One vector is turned by the same rotation once a tick. Each row is the vector after some number of ticks, and that number follows the row.
The counts run from 0 to 243.
[161 122 134  77 110 117 156  94 112 119 111  81  99  99 138 112 138 100
  96 122 125 151  94  98 168 151 133 110  78 114  97 119 144 141 143 110
  85 150 114 128 124 135 172 165 112 192 118 147 124 101 156 154 153 106
 113 147 139]
47
[147  83 123  59 131 110 151 141 128 119  70 114 119 149 128  97 118  74
 114  59 151 135 148 101 103 158 110 121 110 151 127 133 120 125 109 115
 161 121 116 122 104 118 167 143  92 153 124 123 136 134 161 142 176 109
 173 146  92]
222
[103 132 130 102 125 136  89 115 142 115  73 121  89 118 166 121  89 150
 115 116 127 157 137 131 149 128 177 131 120 125 163 197 145 136 130 128
 102 143  88  77 119 111 131 133 149 157  70  98  89 114 135 126 152  91
 107 168 128]
90
[149 129 118  72 103 120  55 125 142 133  89 112  88 141 128 155 144 137
 131  99 121 131 117 145 114 123 176 128 117 132 132 149 136 128 146 105
  90 141  75  79 106 107 129 138 173 151  81 115 120 128 122 133 150  66
 104 165 128]
174
[130 141 109  44 128 113 117  95 153 144  68 115 167 123 115 128 117 125
 128 123 147 131 187 109 162 147 141  95 116 120 128 162 152 150 132 102
 153 146 117 109 134 142 161 171  96 156  92  97  93 126 130 144 164 133
 164 139  81]
232
[177  97 130  63 131 124 144  83 108 123  92  76 118  98 122 123 116  85
  81 127 145 141 137 109 165 134 122 128 139 123  88 105 116 125 125 109
 122 139 119 137 137 147 154 164  66 174 113 108 115 100 122 165 167 130
 137 143 121]
51
[116 135 100 103 143 123  83 153 168 119  87 151 113 135  87 138 113 127
 196  78 122 113 138 119 119 136 166 101 133 124 157 155 130 143 111 111
 150 147  87  81 148 112 138 130 154 145  85 138 123 137 102 135 166  78
 125 132  95]
165
[152  93 145  67 140 124 172 119 115 120  79  92 103 117 138 110 118  81
  71  96 154 146 109  86 144 151 105 123  79 132 109 126 135 133 142 116
 125 137 128 122  95 134 178 139 100 170 122 121 121 116 166 141 155 103
 149 136 135]
135
[113 121 109  69 169 102 154 108 158 105  61 122 137  86 116 133  78 111
 110 142 151 141 131  65 166 147 142  98 139 109 141 151 141 160 114 109
 154 151 128 112 135 137 159 142  90 156 101 123  99 123 142 148 158 131
 143 114 128]
145
[172 126 119  97  91 149  52 131 138 119  88 111  97 144 143 125 137 139
 132  67 125 149 142 161 113 117 177 128 101 133 116 136 127 118 139 107
 105 118  70  84 121 120 122 133 161 160  97  98 115 132 123 140 153  75
 110 177 108]
175
[133 118  87  75 152 131 138 120 129 139  86 104  66 134 141 136 126 118
 149 154 111 126 138 145 137 137  96 114 139 138 158 182 146 148 154  79
 148 153 125 103 130 152 159 119 109 166  96 158 126  96  84 162 173  69
 122 149 106]
10
[108 118 108 108 176 131 145 148 151 101  79 115  62 118 188 114  76 133
 137 124 127 150 117 115 155 129 135 131 118 132 165 199 150 152 121 117
 133 155 118 103 126 128 135 113 124 188  91 126 103 113 125 147 145  72
 127 161 130]
6
[151 111 154  87 113 120 136 106 127 114  98  84  71  91 145 131 118 103
  78 120 128 147  78  80 162 144 154 119  91 108 114 126 123 141 134 118
  67 148 111 123 111 127 160 156 108 187 110 137 134 109 162 158 149  98
 104 155 170]
48
[155 126 135 107 134 126 125 111 106 107 105 100 117  88 108  91  79  99
 127 102 125 132 150 105 189 156 172  78 126 125  92 109 108 135 109 123
 145 146 125 117 175 145 135 173  89 168 124 140 124 122 140 175 171 133
 119 144  80]
55
[143 123 123 101 155 141 153 119 128 113  64  85 156  95  84 116  93  95
 106 109 133 159  86 107 123 145 128 116  77  95  90 106 115 146 128 118
 121 142 109 108 128 107 144 126 156 161 120  95  75 117 177 151 168 144
 131 113 133]
126
[105 129 101  47 163 100 116 106 143 119  56 101 114 115 137 137  98 145
 114 165 143 153 142 136 155 135 151 120 145 132 144 173 164 161 141  91
 151 141 109  98 117 122 141 143 120 158  62 109  84 122 142 150 144 122
 135 150 104]
1
[118 123 133 126 177 128 161 124 146  87  82 115 109  70 111 126  64  94
 130 127 129 136  89  66 190 151 160  96 110 101 118 126 112 159 101 131
 135 161 128 108 143 139 156 141 107 169 112 138 109 112 144 156 155 108
 107 118 122]
57
[107 136 107  65 150 112 135 136 150 108  74 131 102 130 103 134 128 123
 151 104 138 105 116 111 133 142 125  93  96 145 144 158 164 151 162  90
 144 145 118  77 100 118 161 127 169 147  82 149 129 132 142 110 150  69
 117 121  80]
80
[144 118 117  91 118 132 123 116 118 142 100  94  72 139 105 137 151 114
 136 111  92 143  85 140 100 144 113 127  85 116 115 142 128 124 144  95
  82 155 101  82 123 109 169 125 178 160 103 150 125  96 121 148 195  74
 104 142 139]
29
[167 114 120 100 144 161 111 107 145 120  85  97 109 116 142 141 117 131
  94 105 129 148 118 158 140 113 122 151  94 122 108 161 138 122 151 125
 111 135  81  73 128 114 147 138 166 167  86  67  75  91 134 129 155  83
 113 153 131]
177
[134 132 116  70 134  96 100 152 138  93  88 117  81 109  98 118 115 124
 160  93 136 140  98  72 136 160 172  88 132 120 127 109 123 170 109 103
 138 145 128 129 126 131 125 144 115 165 127 177 162 168 137 166 131  85
 127 139  94]
63
[138 112 129 103 180 156 123 145 139  90  65 111 109 126 106  99  85 116
 123  69 150 139 144 123 137 142 115 112 108 150  94 139 121 131 120 152
 177 128 130  66 158 114 141 133 131 147 110  95  98 132 134 126 157  85
 151 138  61]
74
[187  86 145  79 111 134 124 103 115 116  91  87 111 108 147 119 111  81
  85  95 144 144 131  97 156 133 157 127 128 126 103 101 101 121 119 112
 118 127  98 144 130 146 134 159  65 180 132 113 131 114 133 179 160 121
 134 158 151]
50
[111 137 130  90 110 113  94 144 165 107  74 134 133 116 153 102  92 143
 154  88 130 149 162  92 164 146 187  96  95 110 153 177 137 146  94 118
 125 144 100 112 136 126 133 167 113 169 108 126 113 146 146 148 160 108
 135 167 101]
235
[142 124  99  49 104 115  65 114 141 139  73 113 122 141 132 122 124 142
 133 101 145 144 176 152 117 119 172 126 137 145 147 156 142 124 149  93
 129 116  85 108 112 131 132 142 117 151  86  86 106 139 124 140 155 108
 134 175  89]
87
[151 121 111  67 124 158 106 139 154 122  58 116 124 123 143 124 122 132
 131  56 161 135 151 120 118 118 124 119  79 149 121 138 148 145 175  98
 146 122 109 105  97 149 122 124 122 162 115  86 109 140 140 113 135  72
 145 142  87]
83
[145 119 112 129 122 163 112 138 147 132  87 126  87 106 167 144  97 111
 158  90 106 128 121 113 135 110 164 116 113 113 172 148 119 148 146  80
 104 141  92 114 112 174 106 120  99 178 122 129 121 103  89 155 176  68
  90 147 158]
100
[154 103  99 102 151 118 141 151 149  95  86 121 141  97 112 102  79  88
 155  80 154 131 119  73 150 144 163 103 138 116 135 103 107 158  89 110
 168 122 114 144 147 148 131 136  83 176 130 143 125 146 130 176 155 127
 145 126 111]
59
[121 109 110  50 140 122 101 130 166 126  55 119 112 119 127 176 118 130
 113 117 161 137 128 106 116 112 136 131 122 134 153 159 156 150 163  96
 126 125  98 103  74 125 134 120 133 154  77  91  98 116 131 114 137  83
 128 146 126]
85
[122 125 163 100 116 136 110 122 119 106  63 131 114  85 127 122  57 105
 105  86 157 147 151  73 155 141 190  78 120 131 132 130 109 137 108 128
 130 152 126 108 128 150 128 158  81 149 122 120 117 127 156 144 172 125
 124 139 115]
142
[163 118 119  71  78  84 121 125 114 133 109 105 117 127 128  91 142  86
 131  90 112 134 120 107 130 153 176 119 114 122 128 113 124 133 114  90
 103 126  86 146 113 131 152 165 111 193 120 162 151 133 168 175 158 126
 123 159 135]
45
[167 119  94  85 123 136 130 119 118 155 108  77  92 154 103 116 165 107
 146 100  91 138 112 159 101 149  95 134  88 121 111 138 135 124 141  90
 110 139  88 104 133 112 160 137 162 170 107 135 127 102 117 152 193  82
 133 155 113]
28
[137 130 127  87 127 124  95 121 154 120 102 110  56 138 148 164 141 146
 134 121 125 132 126  99 171 150 141 101 108 124 147 171 146 147 132 108
 102 173 115  95 138 139 150 164 114 171  88 158 136 105  86 145 145  48
 113 154 128]
243
[175 113 103  74 136 127 133 102 100 152  98  73 130 114  50 141 140  83
 129 124 121 127  91 143 105 142 115 104 120 117  96  95 115 138 158  80
 119 150 112 105 131 130 153 143 140 144 116 124 115 102 133 160 196 118
 124 116 121]
121
[163 113 103  58 120 112 114 119 149 132 111 115  95 150 157 124 149 128
 151  96 133 121 173 118 160 148 117 117 122 139 130 165 150 139 128  90
 142 145 105 131 141 145 159 165  87 188 105 145 141 119  87 153 147  74
 155 158  89]
241
[169 120 115  88  97 129 103  98 121 150  86 110 164 119  77 115 119  80
 142  85 115 124 149 145 107 142 174 108 118 107 122 110 100 117 126  89
 115 138  70 103 140 130 141 159 136 145 107 103  98 113 142 158 211 153
 122 146 121]
36
[141 109 103  45 166 110 121 130 165 114  74  92  76 136 132 152 124 138
 114 134 148 150 124  88 141 142  87 124 137 125 114 149 140 157 126  94
 147 156 143 135 118 135 148 146  89 164 101 137 132 118  94 153 133  63
 159 135 119]
154
[143 112 121  67 128 107  60 136 149 116  78 113  56 145 118 144 128 140
 133 103 139 142 148  94 129 150 155  97 164 138 126 142 123 136 112 109
 124 144 127 121 133 131 124 148  95 147 109 144 150 141  86 156 151  65
 144 158  93]
156
[104 110 141  49 136  89 141 114 125 138  77 120  90 140 104 144 127  87
 115 121 146 118 122  90 121 175 116 102  95 154 133 159 126 133 133 110
 119 146 133  94  94 111 195 151 123 137  98 144 142 117 149 123 181  82
 142 128 103]
224
